In the rows, zero is written as 128.
Each path is a new rotation, seen through one point. The rows after it are directions, each followed by how far the rotation turns it, in degrees a step (0 if it stays put).
Each turn is a multiple of 5 degrees from 10 to 175, or 0.
Each row of a path follows its step; steps can be skipped.

step 8: [130 130 121 130 129 115 136 135 125 130 134 121 129 132 123 125 123 127
 134 127 125 127 126 130 127 128 137 131 120 129 131 126 125 128 130 131
 128 128 133 134 132 124 128 128 130 128 135 139 124 129 121 113 131 129
 135 129 123 121 128 133 127 137 134 133 130 121 130 118 127 136 119 136
 127 120 123]
step 9: [120 134 125 122 130 128 123 120 122 136 128 125 133 133 121 123 131 132
 132 132 132 130 132 128 125 142 129 127 123 130 136 137 136 123 123 125
 130 135 131 124 123 134 127 135 127 133 133 129 132 126 119 135 129 127
 133 127 120 132 133 134 127 136 125 133 126 122 141 130 125 140 127 131
 123 129 129]
step 10: [131 131 130 121 131 127 129 120 134 126 131 118 128 126 125 121 131 129
 129 119 120 121 128 139 123 129 135 123 128 124 133 132 129 126 127 129
 126 116 131 126 140 122 129 136 120 136 121 134 129 135 127 128 142 130
 137 128 130 134 124 127 132 128 124 126 129 126 130 130 128 136 126 132
 126 129 133]
step 13: [131 132 126 135 122 120 130 119 135 136 138 122 133 123 131 123 132 130
 134 132 126 132 130 130 133 134 129 137 125 128 135 131 131 131 120 122
 130 134 119 128 128 126 135 121 126 134 127 132 124 138 135 132 126 128
 126 134 135 132 125 130 126 141 129 128 126 117 130 127 123 123 131 124
 140 130 128]
step 16: [141 134 133 128 117 126 122 131 132 138 118 119 127 128 123 130 133 125
 127 133 123 125 118 123 126 129 118 132 129 134 129 124 124 127 134 122
 134 122 127 127 128 123 128 122 126 131 124 129 129 113 134 125 128 128
 126 128 136 122 131 124 125 134 124 133 131 122 127 130 125 127 122 135
 122 127 121]
step 18: [132 133 131 130 133 133 125 127 125 128 123 121 115 122 127 120 125 121
 122 135 115 138 132 126 129 132 131 133 138 126 132 127 133 128 134 129
 121 136 126 126 128 128 123 122 116 140 125 133 121 126 135 130 127 132
 133 134 131 129 128 124 128 122 134 135 121 135 128 127 126 127 128 126
 125 130 120]
step 21: [132 131 128 124 128 125 123 119 120 138 130 115 139 129 128 126 121 137
 137 125 124 126 131 132 137 130 131 126 131 121 130 121 128 131 130 129
 128 127 131 132 129 125 121 133 129 119 123 132 127 132 127 125 129 137
 132 129 135 127 132 128 130 134 130 133 122 137 135 131 129 126 119 138
 126 120 126]
step 22: [124 134 133 124 132 130 129 124 136 130 132 126 125 129 134 124 135 128
 136 122 121 129 132 126 123 130 126 136 128 125 131 126 140 124 131 129
 126 138 130 127 129 136 122 138 131 127 135 137 128 121 134 123 142 126
 127 128 123 126 133 132 120 127 118 135 120 135 129 126 129 133 127 133
 122 124 133]
Speeds:
[129 131 127 127 129 129 128 126 126 129 130 129 127 130 128 128 130 129
 127 127 126 129 127 126 127 127 128 127 129 127 129 130 128 129 127 128
 127 127 128 129 128 128 127 130 127 126 128 127 125 129 129 130 127 130
 128 127 130 130 126 129 128 128 126 127 128 130 127 128 129 128 128 129
 129 130 128] => 95
[128 129 129 127 128 130 126 127 128 128 131 129 128 127 125 128 126 125
 130 128 126 129 128 129 129 129 127 129 128 127 126 127 129 128 128 129
 127 129 125 127 127 128 128 129 127 129 128 128 128 130 126 130 130 127
 127 129 129 129 130 127 129 129 128 128 126 128 126 130 129 130 129 128
 128 126 130] => 90

step 0: [129 127 133 132 126 126 135 124 131 128 130 131 130 130 134 130 128 127
 127 123 128 120 131 123 137 120 123 125 136 129 128 134 132 130 136 129
 129 123 141 135 127 118 132 123 129 136 128 139 141 131 123 127 128 124
 124 127 127 136 120 126 132 132 124 124 130 129 138 123 125 142 127 124
 126 127 128]
step 2: [126 124 133 132 123 124 129 127 140 120 129 128 119 124 129 130 126 129
 121 127 133 124 123 127 135 123 122 129 125 131 119 133 124 129 131 120
 124 129 125 122 127 120 131 134 127 128 135 130 134 127 121 117 124 131
 113 126 133 127 128 138 133 130 130 132 124 126 137 133 127 120 128 140
 123 120 129]
step 6: [132 120 134 127 123 134 137 127 134 133 127 128 125 121 125 124 125 135
 130 132 137 112 131 124 134 123 122 126 131 129 120 133 132 128 132 127
 126 130 125 121 133 123 132 127 124 125 137 129 134 134 131 130 129 124
 121 124 137 131 129 136 128 125 137 127 119 122 129 122 133 133 123 134
 128 120 121]
step 8: [133 116 132 128 120 123 136 130 135 121 138 128 123 128 126 132 134 125
 131 132 130 130 120 130 131 136 127 129 126 136 137 135 121 125 134 123
 132 131 127 131 127 121 132 128 129 128 130 123 131 138 119 129 124 130
 127 127 142 132 132 128 129 129 121 130 127 125 131 129 132 138 120 123
 118 129 134]
step 9: [125 112 130 131 128 132 140 134 126 129 124 127 126 134 133 131 129 133
 128 134 129 127 130 123 135 135 125 125 125 135 127 149 127 131 132 126
 126 119 128 123 127 124 135 125 122 130 127 123 129 129 131 128 129 121
 117 124 125 136 128 127 124 125 121 128 124 126 126 131 137 127 121 124
 127 127 132]
step 10: [125 118 120 137 114 132 131 133 127 121 128 122 132 126 125 122 135 131
 131 135 135 123 123 125 132 129 126 128 130 126 120 133 132 119 130 123
 128 122 132 120 132 122 140 129 121 125 134 133 134 131 133 138 129 129
 127 133 121 128 128 134 133 123 130 129 115 129 124 128 126 131 125 126
 127 127 129]
step 12: [127 113 132 126 124 127 138 122 135 125 123 129 137 137 125 131 130 129
 123 124 138 125 134 128 129 133 129 123 133 129 137 130 119 125 128 121
 133 122 133 135 122 121 131 123 125 133 134 127 131 126 125 123 128 127
 133 126 138 134 130 132 128 121 131 130 126 123 125 135 130 136 118 125
 128 123 127]
step 22: [121 116 129 126 122 128 137 131 127 130 129 131 131 134 123 128 127 136
 131 133 123 126 129 125 133 136 135 121 125 136 125 138 138 127 136 125
 131 123 129 122 132 127 123 128 127 129 131 139 127 135 128 127 122 127
 123 126 119 126 126 130 134 142 129 134 128 128 128 133 130 137 125 124
 119 128 121]
Speeds:
[128 127 130 128 130 129 128 128 131 129 129 128 128 131 130 127 128 126
 126 127 129 128 127 126 127 127 126 128 127 126 128 127 127 128 130 128
 128 129 128 130 129 129 129 127 129 129 129 125 126 129 130 130 128 128
 128 128 127 130 127 128 128 127 126 129 129 127 128 131 128 127 125 130
 128 130 128] => 95
[127 128 128 128 129 128 126 127 131 126 127 127 128 125 128 127 128 129
 129 130 128 126 126 126 128 125 129 128 127 128 127 128 129 128 127 128
 125 129 129 127 129 128 128 128 127 127 129 129 127 126 129 128 129 129
 128 126 128 128 130 128 127 124 129 127 128 127 127 126 125 127 128 130
 128 128 128] => 80

step 2: [130 128 124 122 120 129 127 133 133 132 125 134 130 130 122 129 123 133
 121 129 121 124 119 119 139 122 131 133 133 124 123 116 125 120 121 131
 139 127 137 133 125 131 127 120 128 131 130 121 124 126 129 128 132 131
 134 131 135 135 128 126 129 132 130 131 132 141 132 126 129 124 127 123
 134 136 129]
step 4: [121 123 130 123 123 128 123 130 132 131 126 129 131 123 129 137 131 128
 131 125 134 123 135 125 130 124 121 119 122 134 124 132 131 127 136 128
 126 117 132 123 132 124 126 127 130 131 135 124 126 129 120 138 128 140
 131 130 130 121 129 119 138 123 126 133 123 125 117 122 133 131 132 119
 126 130 116]
step 7: [133 117 135 126 122 127 125 116 123 124 132 126 126 143 133 135 128 133
 132 128 129 122 127 125 133 129 124 124 126 127 128 135 133 124 139 127
 120 128 135 128 133 134 123 128 130 126 132 136 121 130 132 118 126 137
 126 123 134 129 127 122 131 135 135 124 126 118 126 127 122 123 126 127
 133 130 126]
step 8: [122 129 126 132 135 126 130 126 128 126 140 131 132 133 131 114 129 129
 128 116 126 133 132 130 130 116 128 132 128 125 123 127 124 131 123 133
 123 133 123 127 132 131 130 124 129 120 137 121 124 126 128 133 125 130
 119 122 133 130 121 131 129 121 129 132 139 123 122 125 127 121 132 131
 131 118 135]
step 10: [133 121 130 125 137 129 121 127 125 123 123 125 135 135 133 129 124 131
 126 132 128 118 127 139 132 125 129 130 129 124 125 117 132 132 125 125
 128 128 129 141 124 128 134 125 126 138 136 125 131 128 135 122 132 134
 128 128 129 131 126 129 128 139 128 121 134 135 117 130 130 126 122 127
 138 137 123]
step 16: [128 131 127 129 136 122 127 133 131 124 132 137 119 134 132 124 130 126
 127 128 127 126 147 127 128 139 132 131 132 121 131 133 127 126 123 133
 131 130 117 130 127 120 134 128 122 129 129 130 122 122 134 134 129 123
 125 123 132 134 125 129 132 120 128 134 130 120 127 125 116 124 123 136
 127 128 124]
step 17: [125 120 122 121 131 120 128 124 120 128 130 127 124 135 127 130 118 125
 131 139 122 133 121 126 129 132 132 125 131 127 126 122 122 125 131 134
 132 128 132 129 136 136 140 132 122 133 123 133 131 129 126 126 130 127
 131 124 125 130 129 121 128 142 133 127 130 125 126 124 126 131 123 127
 124 114 137]
step 18: [137 122 139 118 131 132 134 123 123 127 130 132 131 133 130 120 121 139
 130 125 137 128 132 127 135 125 129 137 132 125 119 127 133 132 121 127
 122 130 124 129 127 125 128 128 129 129 131 124 128 133 126 122 123 127
 127 119 123 124 123 131 128 133 130 132 127 138 131 142 135 131 125 129
 138 119 122]
Speeds:
[129 130 130 129 128 126 124 130 129 126 128 126 129 128 128 129 129 128
 128 127 129 131 130 128 129 127 128 129 130 129 128 128 127 126 128 130
 126 127 127 129 129 129 128 128 127 127 130 129 129 127 129 129 128 126
 127 127 127 128 129 130 128 128 126 129 129 128 131 127 128 128 128 129
 130 129 130] => 135
[127 127 129 130 128 127 129 130 127 128 129 127 126 128 130 128 127 126
 128 127 128 128 130 127 129 129 129 128 129 127 125 130 129 128 127 128
 127 128 128 127 127 128 131 128 129 125 125 129 130 128 130 127 126 129
 126 127 129 128 125 127 128 130 129 127 128 127 127 126 128 127 126 127
 129 128 129] => 40
